Rotation paths and how fast each direction turns (degrees each step)
Each turn is a multiple of 5 degrees from 10 to 175, or 0.
Each row of a path follows its step; steps can be skipped.
Rotation 1:
step 0:  -4   8  -4   8  -2  13  14  -4   4  -1  -8  -3   4   5  -5  -9   5   2 -10  12  -3 -10  -6  -9  -7  -8   4   4 -12  16  -1   5   2   0 -14  -7   7  -5 -10  -4  -6   8  -1   3  -9   2  -2   1  -2   5  -4  -7  -2   6  -5  12   3   0   8  -6  -1  12
step 2:  -4  11  -7   0  -1   4 -11  -9  -8   2  -2   0  14  -5   3   3  -1 -17  13   0   0  14   1  12   3   1   3   9   5   2   3  -7   1  -2  -2   7  -6  -8  -3  -1  -4   7  -2   4   8 -19  -2  16   5   5   2   7  -1   3   3  -4   7  -5  -2   1   4 -11
step 7:   7  -5  -7  10   0   6   2   3  -5  -8  -6  20   7   6  -3   2   3   3   0  -1   5   2  -7  -5 -10 -18   7 -14   5  -1  -9  -4  -8   4  11   2  -2   5   6  -1  -5   1   0  -6   2  -1  -3   9  -3  -5  12   1  -3  -7   5 -12  -1   3  -6  13   2  10
step 10:  -1  -7 -12  17   3   4  -2   2  14   0   4  -8  -6   6   3   8  -1  -8  -3   7  -2   6   8   6  -6   3  -1  -9   1   1  -1   9   5   6  -7   4 -13  11  -3   6   3   3  15  -5   3  -2   8  -5  -5  -2   0   0  14 -10   8   6  -1 -15  -7   1  -7  -4
step 11:   0   0   7  10   1   1 -11 -10   1  -4  12  11 -19   3   9  -2  -6   1   9   6  12  -7  11  -3  11 -20  -6   3  -8  -1  -4   4  -3  -4   3  -1  -2  -5   1  14   4  -3   5 -12   4   6  -4   5   6   2   2   7   4  -2  -2   6   9   2   0  -1  -4   0
step 12:   3  -7  11   0   1  -3  -5  -9  -7  12   6   9   0  -7  -8  -4  -4  13   0   2   2  -5  -6   4   0   4  -5   0   5   7   0 -12   3  -1   1  -7   7   1  -4 -10  12   4   2  -3  10   0   0  -4   7  10 -10  -9   1 -12   4  -8  14   5 -14 -11   6   9
step 16:   9  -2   1  -6 -11  -2   8  -7   3   2  -3   6  -2   0  -4 -11  -1   1   3  11   7   6  -4   0   3   0  -6  -4  -4   1  -8  -3   4  13 -10  -4   5  18  -3  -5  -4  -1   2  -5  -7  16  18  -1  -5 -14  -1  -6  -9   5   0   9  -1  10  -1 -12   2  -9
step 21:  -5   9  -3   4  -5 -16  -6 -12  -4   3  -1  -5  -1 -13   4  -1   1  -4 -11  -2   6  -1  -1   9   3   9   0  16   5   3  -6   8 -10   7  -7  13   9   0   5   5  14   2   5   5  -2  -3   5   6   6   2  -7  -7  -1   3   1  -1  -8   0  16   9   6  -1
 3  0 -1 -1 -1  1  2 -4 -1  1 -1 -2  1 -2 -2 -1 -2 -2  1  0  2  2  2  0  2  2 -1 -4  1  1  1 -2 -1  0  2  1  2 -3 -1 -2 -1  3 -1  2 -1  1  0 -3 -4  2 -3  0  2  2 -1  0  1  1 -2 -1 -1  0 -> 110
-4  1  0 -2 -3 -1 -2  2 -1 -1  0 -2  1  1 -3  2  2  1 -1  1  2 -1  1 -2 -3 -1 -1 -1  0  3  3  1  0  1  0  1 -1  2  4 -2  3  2  1 -1  1  2  1 -3  0  3 -3  1  0  0 -1 -1  2  1  1  4  3  1 -> 125
 0  1 -4  1  3  3  1  0  0 -2  0  1  1  1  1  1 -1 -4 -3  3  0 -2 -1 -2  0  2  1  1 -1 -2  1  0  2 -2  0 -2  1  2  3 -2  1  0 -2 -3 -3  2  3  1  1  0  1  2  0  2  3 -3  2  0  0 -1 -3  0 -> 40
Rotation 2:
step 0:   5   4   3   0  -2   4  -7   0   3 -11  -9  -4   5   2 -11 -14   3  -4  -7   1   2 -10   3   8 -14   1  -7   1   1   7   2   1  -8  12  -2  -1   0   1   2  -8   8  -4   7   5  -5   4   2  -8  -9  -4  -3   4   4   1  -6  11  10   6   7  -3   4  -9
step 4:   1   6   6   5  -3   2  -2  11  -3 -11  -1   6  -4   4  -1 -10   1 -11   0  -3  -7 -16  -6   3  -4   1   0 -14   7  -3   5  -1  -7  -3 -11  -2   3  -4   8  -2   4   2   4  -4   0   0  -2  -2   0  -7   3 -17  -5   5   5   5  17   2  -3   6  -1   3
step 7:  -5   2  13   1  -2  -4   3  10  -7  -8  -2  -7   2  -6   9   0   0   2   2  -3   0   9  -8   9   8   7  -2  10   0  -5  -2  -6  11 -11   1   5   0  -9  -3   3   2  12   3   9   5   6   5   6   6  -1  -4   2  -3  -9  -8  -9   2 -11   6  -5   7   2
step 13:  -4   5   7  -3  -2   5   1   0  -3   6 -12   9  -7   7   2 -10   2 -11  -2  -2 -12  -2  -4   5   3 -10   2   2  -1   0  -1 -10   8  -8   1  -3   7  -1  -5  -3  -9   6   7  -2   3  -3  -6  -2  -6   3   0  -1 -13  -3  -6   4   8  13  -1   2  15  -8
step 16:  -6   0  10   0 -10   0   2   5  -9   5   3  -8   0  -2  -3   1  12  -2  -1   0   2  -3  -7   8   5  -5  -4  -4  12   0  -7   4   8   3  -8   2   0   2   0  -3   7   0  -6   4   3   5  15 -17  -5   3  -2  -2  -3   1  -6 -10   0 -11  12   8 -10   2
step 17:   1   9  -4   0   7   9  -2  -4   6   0  -8  -3   8  -2   3   5   1 -14  -1   3 -11  -1  -4   5   0  -3   2   1  -3  -2   4 -13   6   7   3   6   3   2 -10   3  -7  -8  11   2   5  -3  -2  -9  -8  11  -4  -3  -6  -1   6  13  10 -10   4   3   4  11
step 18:   0  -5  -6   4   1  -6  -2  -1   0  -9   7  18   4   0   0  -4   7  -1   5  -3  -4  -1   0   5 -12  -7  -1   2   7  -3   7  -8 -16  -6   7   3  -5  -5  -6 -11  -5  -4   8   4  -2   6  10   7   2   4  -7   4  -4 -11   1   1   4   6   3  -9  -7  -7
step 25:   0  10   3   2 -16  -4  -3   5   0  -4  -7  -4   2  -3  -3   3   4  -8   1  -2   6  -2  -2  -5   2   4  -4  -5  -7  -9 -13  -3  16  -1  -6   4   4  -2   4  -2   5   5   3   8  -3  -3  -1  -3   1  -1   8  -3   6   0   6  -9  20   4  -1   5  -8 -10
-1  1 -3 -1  1 -2 -1  1 -1  1  0  2  1  2  2  0 -2 -3 -1 -1  0  0 -1  0  0  0 -4  3 -5  1 -2  0  0 -5 -2  4 -3 -3 -1  0  1  2 -1 -2  1 -2 -1 -1 -2  0 -1  2 -1  0  0 -1  0  0 -2 -2 -2 -2 -> 65
-2  0 -1  2  1 -1  0  2 -1  1  3  5 -5  0 -3  0 -2  0  1  1 -4  0 -2 -1 -3  3  2  1 -1 -3  0  1  1 -1  0 -1  2  0 -2  0 -3  0  0  2  2  0 -1  3  1 -1 -1  2 -1  0  1 -1  1  1  1  2  0 -1 -> 70
 2  1 -3  0  1  1 -4  1  2  0 -2  2 -1  0 -1 -1 -2 -1  0 -1  2 -1 -1 -2  2  1  1 -2  1  1 -2 -1 -2 -1  1  0  0  2  1  1  0 -1  1  0 -2 -1  1 -3  5  1 -1  2 -5 -2  1 -1  0  2  5  0  2  1 -> 85
